Each path below is one point turned by a fixed rotation once a step. After each direction that follows a path, write how fast that rotation turns it, in degrees per step (0 if it stays still).
Each turn is a multiple of 5 degrees from 10 to 175, or 0.
Each row of a path follows its step; steps can be skipped.
Path 1:
step 0: [ 40  -8 -13 -52 -29  17  -1  43 -25 -14  29 -15  17  23  -7 -22 -31   5
 -36 -38 -40 -10   0 -10 -21  -9  19 -17 -32  -2 -41 -17   1   1  -7  40
 -12 -15 -40]
step 1: [-14  12  35 -37 -33 -17   0 -14  -6 -10 -21  14  -1   2   6  37 -10 -11
  20 -45  -4  11  77  56  -9 -21 -10   4  24   0   3  -4  -9 -28 -20  34
 -18  36  23]
step 2: [-34  26  14  17 -14  14   1  -2  56 -80 -11  28  22 -27   6 -14  -6   5
 -44  -3  -1  -5 -37   9  11  12 -20  -1 -11  34  -3 -10  -3 -33 -23  44
  20 -14   2]
step 3: [ 37  -1 -20   0  -5 -29  27 -18 -27 -25 -51  25 -45   8 -36 -25  -4 -13
  27  14  11 -42 -14 -15   8  -1   1  18 -21  -8  28  14 -19 -46  -4   1
  37  52  -7]
step 4: [-19  40   3 -18   7  22 -21  24 -25 -17 -19 -18 -15  13 -22 -35 -45  39
 -37  32 -15  24   3 -10  -1   5 -36  14  14  -2  28   3  26  47  30  -2
  -2  41 -42]
step 5: [ 14   1  12 -16 -30 -19 -10  -1 -18  33   0  11  25 -12  -4 -33 -24 -14
   1  -6 -59 -53  17  -4   2 -40 -18  19   7  42 -34  17 -20  42   5 -14
   6  16  57]
step 6: [ -2 -21  27  28 -25  16 -23   7  51  30  12  -2  22  13  15 -48  -8 -39
 -32 -42  29  40  34  -6  15   0  22  22 -15  16  19  15   6   4 -14  33
   5  48 -16]
step 7: [  7  -3 -47 -28   4 -35 -48  -6  20 -22  18 -13 -26 -46  17   9 -41 -14
   7 -36 -19   1 -11  -3  -6 -11  19  46  -4  28  23 -22  22 -58  -8 -23
  21  -8   3]
step 8: [-12  22  28  13  -4 -13 -10  -5 -38 -48 -20 -38  -7  17  31   0  25   1
  41 -34  -8   1  12 -15  50  37  -3  -8  11  36 -14  22   1  -8  15  -6
  33  15 -63]
step 9: [ 32  44  43 -20  21 -13 -44  18  -9 -23  28  -3 -18   7  -9 -18 -13  23
  16   5  -7 -29 -34  38 -10 -19  -6  19 -59 -16 -19  -5 -40  29 -36   5
 -10   2 -25]
step 10: [ 12 -34  46 -12 -12   4 -18 -18   6 -19 -11  32  20  50  23  18 -17 -33
  13  45 -23  17  18  37 -15  48 -18  19   6   8  20  -5  -9  16  -1 -22
   5  54  31]
Directions:
[  3   9 -14  18   1 -10   4   2  -8   4   4  -5  15  18   8  -3   0  11
   6   6  10  14  -5  -1  -6  -8  -5   0   5  -4 -10  -2   8 -10 -11  -2
  -3  -1  11]
0
[ 15 -11  -1   2 -14  -7  20   5   7 -13   5  -8   1   6   3  -4  12  -5
  -1  -3   1 -12  -1 -21   5   0  -5  -1   4   6 -10   5  -9   7  -5   0
  -5  -1  -5]
130
[  0  14  -8   4   0  -6  -3   0   6  -5   1  14 -15 -10  10 -13   6   7
  17  -1   5  -9   3  -6   3  14   7 -15   6   2   5 -14  11   4  -6   5
  -1   3  -1]
70
[ -4  -8  10  -2   6  -8   9  14  14  12  10  -2   7   6  -8   0  -6  -1
  -4  -5 -14  -7   5   2  -4  -3  10  -8  16  -6  -5 -13  12  -1  -6  -2
  14   9  -2]
65
[  5   8   9  -8   2 -13   1  -1  -5   0  -6  -5  -6   2   0 -17   2  -3
  10   7 -13  13  -2  -1 -15 -10  -2 -14  -1  -5  -9   1  -3   3  21  -2
  -1  -6 -14]
80
[ -5   5  -7 -13   1   4  -1   8 -17   4  -8 -18  -8   3  -3   5  -9   0
  -3   7   4 -12   3 -16  -5  11   8  -4   1   6  -4   6  14 -14  -4  -8
  -3  -1 -12]
90
Path 2:
step 0: [-11 -12   5 -46  -6 -25 -12  50   3  -2 -21  31  23  35  18  30 -24  29
 -21   0 -16  59 -12  -8  -8  16 -14  38  15  -3 -17 -13 -29  -3  14   1
  -8   3   0]
step 1: [ 40 -19   4 -32  -3   3  -4   9   7  19   1   6  65 -23   6  -4  11  53
 -24   7  23   9 -10  14  18 -35  37  -6   4  17   5  11 -22 -12 -12  33
   3 -36  15]
step 2: [  3 -14  -8 -11   9 -21  19  42  10  -8 -54 -12   9  -1   6  29 -12  46
 -30 -19   5  -1 -31  -7  17  26  15  10   6  10 -11 -18  22   8  44  17
 -52  15  10]
step 3: [ 35 -15  12  -7 -18  22  11  31 -27 -17 -11  44  27  -5  37  15  10  27
   9 -10  36  30  -3 -22 -25 -31  21  34   3  31 -18   9  30 -33  -3  13
   2 -16  13]
step 4: [ 31   8   0 -30  -2 -22  -1  42  18  12 -11  -5  33 -28  40  11 -10  11
 -10 -41  -2  50 -20   1 -12   0  -3  -1 -20 -28 -25 -18 -22  41  10  22
 -38  -2  -1]
step 5: [  8 -27  41 -30   6  18  -1  41 -15   0  -4  15  41  19 -10  20 -15  65
  -1 -31  -5  20  -3   2  11   5  42   3  20   7  16   3  23  -1  -2   8
  28 -23 -21]
step 6: [  8 -15 -29 -17  21   3  -1  41  -2 -13 -24 -15  13  -6  30  22   1  40
 -22  -9  11   3  -6  -9  -7  14  -4   7  -3  23 -49 -12 -54 -12  24  36
 -17 -45  23]
step 7: [ 26  11   7 -40 -52  13 -10  15  25 -17 -29  14  47  21   8  17  -4  14
 -37 -22  11  31 -12 -10  10 -19  16  26  13  20  27   8  22 -22  19  38
 -15   6 -10]
step 8: [ 47 -52   0  -4  12 -25   8  33  -2  12 -17  15  24 -16   5  17 -24  42
   0  14  17  21 -22   2 -23 -34  13  21  21 -21 -34  -4 -12  21  36  -6
 -23 -11  17]
step 9: [  6  24   6 -43 -17  -9   5  43 -15  33 -12 -10  21 -28  22   1  -1  56
   0 -32   5  26 -10 -13   4   1  25  -4   2  44   2 -37  34 -20 -15  25
 -11   0   6]
step 10: [ 38 -21 -19 -11  29  30  34  27 -10 -21 -24  32  30   4  27  21  12  15
   2 -22   1  25 -21  -6 -16  38  30  13  10 -29  -9   8  -2  14  26  37
 -14 -31   2]
Directions:
[ -7 -13  -6  15   0 -11   5  12  -7 -15  -2   7   0   8  -9   6  -9   9
   3   4 -10   5   2   7  -6   4   3   8   4 -11   6  12  12  -1  13  -8
  13   6  -1]
135
[  1 -14 -12   3  15  -2  17   3   2   6  -9  -4  -4   3   2   8  -8 -19
  -6   3   1   2  -5   1  -2   9  -3   6   4 -10 -13 -10 -16  13   1  -2
  -9   2   3]
175
[ 19 -18   2   6   4  12   5  -7 -12   0   2   8  10   5  -3   2  10  -8
  13  11   4  -2   6 -10  -1  -8  12  -9   5  -6   3  12  -4  -1  -4   5
   4 -13   4]
160
[ 20  11   0  10  -1   2   8   6  -9   3  -9   2  -9  11   2 -12  -3   1
   3  -5  10   9 -11  14   5   0  -8 -11  -2   0   1  -5  12   1  -4 -11
   0  -1  19]
60
[ -4   2 -11 -11  -6  -2  -3   2   5   3 -12  -7  -7   1 -11   9  10  -8
  11 -10   4  11  10   0  14   1   7  -5   0   3  10  11   6  21   7  10
   0   6   8]
140
Path 3:
step 0: [ 20  13  38 -12  24 -11  -2 -37  -5  25   2   2  44 -69  59  22  23  -4
   2  -9 -26 -12  19  -7 -34 -17 -21  -9   1 -17 -25 -54  26 -32 -27 -13
  14  17 -32]
step 1: [  1  22  22  14  41 -41  -6  28  19 -20 -29   4 -31 -16  -6  29 -18 -27
 -41 -12 -28   7   7 -36  14   3  13   2  19   4  56  34   2  30 -73  34
 -18  17  -5]
step 2: [-16  15 -16  38 -23  58  39   6  27   4 -15  30  14 -12 -15  -1   4  12
  33 -19 -11  23  -6  52 -26  -6  45  28  -3  18  43 -26 -30  19 -11   5
  41  47 -21]
step 3: [ 22 -12  77   3  13  42 -14  13  16  16 -29 -24  34  23  54 -23 -22   7
  42   2   0   3  -4 -44  10  52 -34  21   7  19   6 -30  20  -7   6  -2
 -17   8 -30]
step 4: [-17  -5  -6  15 -30 -25 -21   6 -22 -24 -17 -49 -11 -16  46  25 -13 -35
 -37 -16 -61  -8  43   5   5   6  13  34 -25  -7 -29  21  25  61   1   4
  26  29 -19]
step 5: [-57  35  20  15  16  28   5  26   8 -41 -21  17  26 -78 -19  50 -20  36
   7 -28   1   8 -23   1 -17 -12 -16 -15  35  -8 -10 -17  21 -19  -3   7
  27  22  25]
step 6: [ 61  14  33  34  27 -23   5  21  30  28 -32 -24  33  14  -2 -21  21  11
 -10 -22 -41  -3  -9  -3 -18  15   4  15  19  50  -4   3 -21 -20 -65 -44
  26   3  17]
step 7: [ -7   2  31 -16 -13 -35  37 -22  -4  -1 -48  29  23 -13  35  13  28  10
   2   8  17  21  16  -4  17  36  45  16 -18   6  10  40 -12  31   8  47
  13  61 -55]
step 8: [-25 -23  55  36  30  53  -9  20 -12   2 -22  24 -47 -42  28  12 -22 -28
  28 -10 -14   8  55   5  -3  16 -11   7 -20 -30  24 -31 -20 -12   2 -26
  18  16  25]
step 9: [  3  45  22 -10 -22  18  -2 -11  -5 -24   9 -49  20 -19  -5  12  30 -28
  37 -46 -44 -15  -1 -12  14 -13 -24  50  26  13 -16 -25  -1  17 -72   9
 -14 -10 -39]
step 10: [ 12  -2   5   1  11  -3   7 -18  11 -14 -12   3  -4 -14  27  33 -49  57
 -40 -18 -35  25 -17  18 -48  35  39 -22  10   3  20  -2  57   0 -32   1
   1  33 -51]
Directions:
[-11   7  -1  -6   9  -1  -5  15  -9   2  -5  -3 -15   6 -10   9   2   5
 -11  -2  -8 -12  -4  -1  -3 -20  -1   3   5   2  -9 -10  -3 -14  -4   2
  -7  11 -14]
85
[  1   2   0   9   6   7  -9 -10  -6   0   0 -10  10  -7   2 -11   1   9
  12  -2   0  -7 -11  -1  -6 -16  -8   6  -3  -1  11  20  -8  -6   2 -16
  -5  -2 -12]
115
[ 12  -9   5  10   9   0   0   9  -4   0  -6   6   8 -11   4 -15   6   0
   1  -2  -7  11   4   1  10 -14 -11  -1   0  12  -5 -18   3  -5   4   7
 -14 -14   4]
130
[  1 -12  14 -12   3  -1   9 -12  10   8   1  -4   9  13 -15  -3  -3   2
   3 -15 -19   4  -7   2  -8   3   4  -8  -8   5  -7   1  -1  -1  12   0
 -10   8  -2]
100
[ -6 -10  -4  11  -2   8  17   5 -10   9 -12  -2  -1  20   4  -2   3  -1
  12   9   9   7  11 -15   7   2   0   6 -13  -2  -7   1  -1  -5   7  -5
   1   9  -7]
80
[  0  -6  -2 -10   9  -4   4  -4   4  15   4   6   0 -12   5  -2  11  -7
  -2   2   8   6   4  -1  -1  -3  -5  -1  -2  -5   5   4 -23  -3 -17   3
 -11  21  11]
55
Path 4:
step 0: [-19  15 -13   7 -22   8  15  33 -10 -19  13  -1  19 -11 -17  -2  19 -27
  -6  14 -13  24  38  -2  23  37  54  11  -3  14  29 -46  23  -1 -67  34
  12   4  -8]
step 1: [-14 -25   7 -16   2 -31  -6 -12 -39 -18 -31 -31 -27  -7   0  44  -4 -19
  15  20 -52  -9   2   3 -13  -6  60  17  15 -15  22  -2  13 -51  42  -1
  13  18 -13]
step 2: [-14 -30 -32 -28  11 -38  17  -9  23 -24 -32   5   8  30 -35  19   7 -17
 -13 -45 -30 -30  36  15  12  -5 -42  49  -4  14   0  12 -19 -15 -19 -14
 -17 -13  31]
step 3: [ 12  10 -15 -19   2 -40 -23  36  17  -3 -22  17  -1   0 -36 -31 -41  46
  12   7 -15 -51  -5   0  13  -3 -14 -30  31  16 -27  -1  33 -10 -11  -2
  51  -5 -25]
step 4: [ 31   2  18  -5 -14 -27 -45 -19 -27  10  10  19 -11  58  29  12  -8  30
 -10  22 -21  28   1  48   0   0 -16 -39   8 -28   8  10   4  17 -37 -14
   7  -1  49]
step 5: [ 24  20  -5 -20   9  -7 -19 -15 -31   9  38 -29   1  37 -46 -32  41  -6
 -44   1  18  24   8 -34  -2  -4  33   9 -33  20 -34  12  12  31   9   0
  32 -15  18]
step 6: [-47  33   3 -12  11  50   1  27 -50  18 -13   2  -4   4  12 -35  26 -29
  13  50 -24 -36   2   5  34  -3  33  -2   4  17 -10   5 -26 -19 -20   8
  -9  12  28]
step 7: [ 19  12 -19 -11   8   5  36  16   3 -12  -2 -73 -30  -4  29 -19  10 -37
  14 -18 -19  19  37  48  -5 -14  10  -6  25 -20   0   4 -12 -35  25 -20
   6 -42  -4]
step 8: [-55 -25 -29 -14 -47 -32  21  24  12 -41  -9 -19  -7  54  27 -45 -22  -9
  13 -16   7   7   3 -24  25   9 -35  17  -8   5  -8   2  26  -7  22  14
 -11  19  -2]
step 9: [-24  16   8  30  14 -47  25  41  23  -6  -9 -31 -24 -14  -4  22  -9  14
 -16  -1 -29 -20 -59   0   8 -16  -9 -34  -7 -16  14  20  47  16 -37  27
  12 -16  27]
step 10: [-18  20 -16   8 -12 -29   3 -63 -27  46  25  -2 -24  43  16  32  -8  -9
 -25 -11 -21 -14 -10   0   6   0  -8   4  33 -19  -6  -9   9  48 -26 -28
   9  -2 -44]
Directions:
[ -1  -5  -8  -5   1  -6  -6  14  -2  -4  11  -1  17  -5   8   3   9  -3
   9  -5 -13   4  -9   9  -2   0  -5  -2  -1   1   4   6 -16   9 -13  -2
 -12  17  13]
160
[ -2   1   2  10  -3 -11   1  -3  -7   8   3  13  -9   2   0 -10  15  17
  -8   0   4   5 -17   8  -7  16  -3  -1  -5  -6   4   3   1  15 -11  -1
  12  -1  -6]
65
[  5   6  -8  -8  10   1   0 -11   3  -9   8   1   5   5   2  -2  14 -14
  -2  -8  -3   6  16   0  -1  -1 -21   8  -9   2  -4  -2  11  12  -4   0
   6   2 -19]
135
[  2  -1   2  -2   5  -5  -2  -1  10   7  16   4  -1  12   3  10 -11  -3
 -17   2  -1   4  -2 -15  -3   3  -6 -27   4   0  -8  -2  -5   0  -7  15
   3   3   1]
65
[ -6  16  -4  11  -9   0 -17  15   6   1 -15  -1   1 -15  -5  -5  -1  -7
  -4  10   1 -13   8  -1  -1   2  -6  -2 -10   4  -1  -3  -1   7  -2  19
   8   9   1]
125
